In the data rows, the value 128 means zero.
Here are some points:
[132 128 128 119 131 110 111 135 136 130 156 125 128 128 119 125 114 127 111]
[127 151 130 122 129 127 124 138 128 135 128 120 128 111 127 120 131 112 133]
[134 147 102 138 141 121 132 115 155 119 122 129 149 108 153 177 108 133 123]
[122 148 131 125 131 126 127 137 137 138 132 126 135 120 130 129 130 122 136]
[126 138 128 130 134 126 130 137 136 135 130 129 131 121 125 137 129 126 133]
[122 139 128 129 136 125 130 134 136 132 131 134 131 122 127 135 132 126 133]
[125 161 140 152 132 134 124 131 150 153 108 125 119 112 151 115 117 131 148]
[134 122 123 115 123 132 121 134 146 160 134 122 102 108 110 149 127 160 118]
[152  88 134 132 155 116 123  64 112  64 128 118 163 156 150 157 143 143 101]
[121 146 131 124 132 128 129 135 133 139 131 130 133 119 130 124 132 115 135]
[144  95 151 101 102 147 149 111 137 172  58  96  77 133 170 207 130 202 173]
[127 126 167 113 117 143 165 152 131 133 136 144 144 142 115 103 158 101 125]
[132 139 127 128 122 137 142 128 136 141 115 127 140 125 150 144 118 115 130]
[130 151 132 105 133 138 148 138 128 111 134 107 128 122 128 115 138 131 131]
[122 145 131 125 131 124 127 136 137 134 130 132 130 119 131 129 131 124 134]
[122 141 138 130 126 129 135 138 133 137 129 116 145 119 123 121 123 113 137]
[125 146 156 130 115  97  55 123 147 108 233 114  74 158 106  91  43 144  48]
[126 137 130 142 138 137 130 112  89 144 131 139 116 114 129 130 137  86 123]
[133 133 131 128 133 130 130 135 126 135 138 146 127 124 119 135 129 132 141]
[126 139 129 132 134 127 128 137 134 135 130 128 133 121 127 138 128 125 128]
[141  96  93 131 145 134 130 120 137 155 158 128 113 122 105 179 120 182 111]
[129 129 134 125 119 107  84 125 143 144 205 116  77 142 118 133  83 147  73]
[119 151 132 124 124 127 127 133 124 138 130 126 129 114 131 121 135 110 138]
[125 123 114 131 134 130 129 136 129 128 122 137 134 129 127 139 133 129 127]
[117 137 152 112 128 155 170 132  94 133 140 170 149 146 102  93 156 129 136]
[130 147 125 127 141 126 131 125 135 133 126 131 127 118 131 145 119 125 137]
[123 151 140 125 122 126 118 138 138 139 138 121 125 122 132 123 122 119 127]
[122 143 130 123 136 126 127 133 136 140 128 127 133 122 132 131 129 118 135]
[123 145 129 127 129 134 133 141 131 131 137 120 133 127 131 122 127 133 130]
[123 109 130 129 159 139 134 136 116 143 153 146 122 137 120 138 122 103 103]
[126 110  90 123 176 136 119  96 121 145 119 128  78 103  84 121 118 127  96]
[134 164 122 133 145 143 156 148 116 106 142 114 126 124 131 112 136 152 125]
[123 144 127 138 136 136 132 117  92 141 131 132 120 109 128 123 138  84 127]
[129 120 120 144 146 120 134 125 135 127 131 139 132 128 127 145 133 149 117]
12 more points follow, each with its number after it:
[121 146 134 126 127 127 125 135 140 139 133 122 129 123 129 126 126 117 134] 0
[122 148 130 110 125 115 107 142 140 138 161 118 135 129 127 106 110 120 118] 1
[135 113 117  97 100 104  78  94  98 141 136  99  94 135 112 149 152 144  95] 2
[125 137 128 130 135 127 131 137 135 133 129 133 129 121 125 137 129 127 130] 3
[122 149 133 122 129 126 126 139 138 139 131 125 135 119 131 126 130 120 136] 4
[121 129 147 140 126 131 116 124 141 130 153 122  92 136 129 135 115 112 105] 5
[138 119 122 119 143 127 141 131 119 111 136 148 132 149 131 120 128 125 142] 6
[132 131 106 145 142 135 133 105 131 134 123 113 140 131 126 145 128 113 116] 7
[123 139 123 130 149 126 122 131 138 137 130 131 121 116 113 119 122 136 131] 8
[128 137 128 135 135 128 129 137 138 135 126 131 127 120 128 135 127 129 130] 9
[128 149 132 114 123 118 111 137 138 139 150 120 136 125 127 114 115 122 125] 10
[193  83 122 133 159 121 113 131 106  60 100 175 116 148 136 102 146 128 118] 11
Which of these numbered points is nearest to each point below, looking only along the 4 directions in which the first points spread most? Its number follows each.
[122 148 133 120 128 125 123 140 138 139 133 121 135 120 130 123 127 121 134] > 0
[129 122 121 139 150 126 135 128 132 128 131 141 126 125 119 152 129 133 125] > 7
[121 148 132 122 129 126 126 140 138 138 131 126 134 118 131 126 130 121 136] > 4
[121 151 135 124 126 118 106 137 137 137 155 121 122 131 126 114 108 124 116] > 1
[124 128 134 135 133 129 142 130 132 129 131 125 142 121 117 128 125 119 131] > 3
[125 145 122 125 148 130 116 126 128 139 131 117 119 108 112 112 127 121 127] > 8
[171  27 145 104 125 117 106  10  76  46  58  55 195 189 157 145 191 115  72] > 11
[124 138 127 130 138 127 131 137 135 134 131 131 133 121 126 137 128 125 131] > 3
[122 133 128 109 123 125 127 133 126 128 114 151 110 120 135 134 115 120 139] > 9
[119 146 147 151 116 111  80 114 142 130 189 113  85 148 111 107  72 141  75] > 5
[124 144 133 128 130 126 125 138 135 136 129 127 130 121 130 133 130 125 131] > 0
[128 112 112 131 133 137 121 118 135 159 151 135 113 123 116 167 136 183 117] > 2
[138 103  94 157 157 115 139 141 124 125 130 124 134 131 126 141 128 154 109] > 7
[138 121 128 114 127 132 133 133 130 103 120 155 129 141 132 105 134 118 134] > 6
[145 150 146 148 116 128 169 123  91 131 133  83 101 151 120  45  97 186 149] > 10
[115 145 153 136 115 123 101 124 140 130 157 121  88 140 127 119 107 117 102] > 5
[156 127 141 144 141 122 111 111 118 111 103 111 143 131 123 122 138 109 118] > 6
[127 124 121 133 146 126 138 127 135 127 132 147 125 125 119 145 133 133 128] > 7
[103 125 136 117 118 146 137 154 143 139 132 126 155 135 140 136 129 112 141] > 4
[126 136 128 131 134 126 130 136 135 134 129 133 129 121 126 134 130 125 133] > 3
[126 137 125 132 150 129 115 126 138 138 130 122 111 111 112 109 119 138 131] > 8
Now 12 new points, numbered from 0 again:
[134 148 137 111 133 125 135 141 121 128 128 139 136 123 119 104 138 113 138] 0
[133 145 125 124 140 127 130 123 136 131 125 133 126 120 130 144 121 126 138] 1
[125 128 123 134 143 123 135 128 136 126 132 146 122 126 121 143 135 132 129] 2
[122 148 132 125 130 127 127 140 137 139 130 124 134 119 130 128 127 121 135] 3
[124 139 121 121 124 132 123 139 132 132 122 128 134 123 137 126 131 121 137] 4
[150 140 121 123 159 117 102 121 103  99 142 129 121 109 127 106 134 119 130] 5
[140 105 123  95  94  96  75  84  89 139 141  82  96 136 102 150 147 140  84] 6
[124  44 136 155  99 218 129 110 121 127  78  98 146 188 189 141 128 176 191] 7
[128 139 129 129 134 128 130 136 135 136 131 128 134 123 126 137 129 125 131] 8
[151 132 124 129 146 121 124 144 120 110 127 135 107 111 114 127 141 117 104] 9
[137 141 142 136 137 128 120 125 124 121 104 115 137 130 130 110 136 113 122] 10
[125 143 131 129 133 128 128 136 135 137 130 126 133 123 129 132 131 124 131] 11
The same question for these:
[123 127 127 130 136 124 130 123 136 123 128 154 117 125 123 138 143 138 129] > 2
[155  75  99 145  64 144 119  69  92 121  56 130 115 147 185 202  95 200 168] > 7
[128 138 128 131 138 129 130 139 135 135 131 127 134 123 126 138 126 123 131] > 8
[129 141 133 125 127 128 125 139 134 139 128 125 131 122 124 131 127 123 130] > 11
[173 104 115 117 166 107 118 133 114  65 119 176 113 139 132 100 143 125 131] > 5
[123 149 132 123 130 126 126 140 138 139 132 124 136 119 131 127 128 120 136] > 3
[127 138 130 129 133 128 130 135 135 133 130 131 131 122 126 136 130 127 130] > 8
[124 151 131 123 131 128 122 136 135 138 131 122 132 113 127 121 131 116 133] > 3
[  3  33 175  97   0 140 128 196  25 155 165 165 106 211  85   0 217  58 179] > 0
[134 124 127 127 112 128 115 105 124 135 119 105 152 137 134 123 149 115 122] > 10
[123 143 137 128 127 129 138 131 140 137 124 121 138 117 131 125 123 117 134] > 4
[127 144 126 123 149 122 118 139 126 129 147 121 135 119 126 119 120 117 124] > 5
[127 127 124 141 143 124 132 131 131 127 128 143 120 125 122 151 129 135 124] > 2
[140 126 127 135 130 147 126 122 123 148 132 125 143 133 127 124 126 140 139] > 1
[123 143 134 120 134 127 137 141 135 138 131 132 140 123 125 128 133 119 137] > 4
[101 117 136 109 129 140 148 157 144 153 120 132 135 129 126 142 140 120 137] > 4
[122 143 132 125 130 125 126 136 137 135 130 131 129 120 129 131 132 125 134] > 11
[  0  65 217   0   0 128 180 255  57 223  27 215  89 189 108  41 207   0 112] > 0
[132 137 122 132 141 128 131 135 138 127 127 127 130 119 127 133 134 134 130] > 1
[153 113 118 122 154 120 114 121 106  86 140 156 126 134 138 113 128 123 141] > 5
[121 137 128 130 139 125 129 130 134 132 131 140 127 122 127 136 133 126 130] > 8
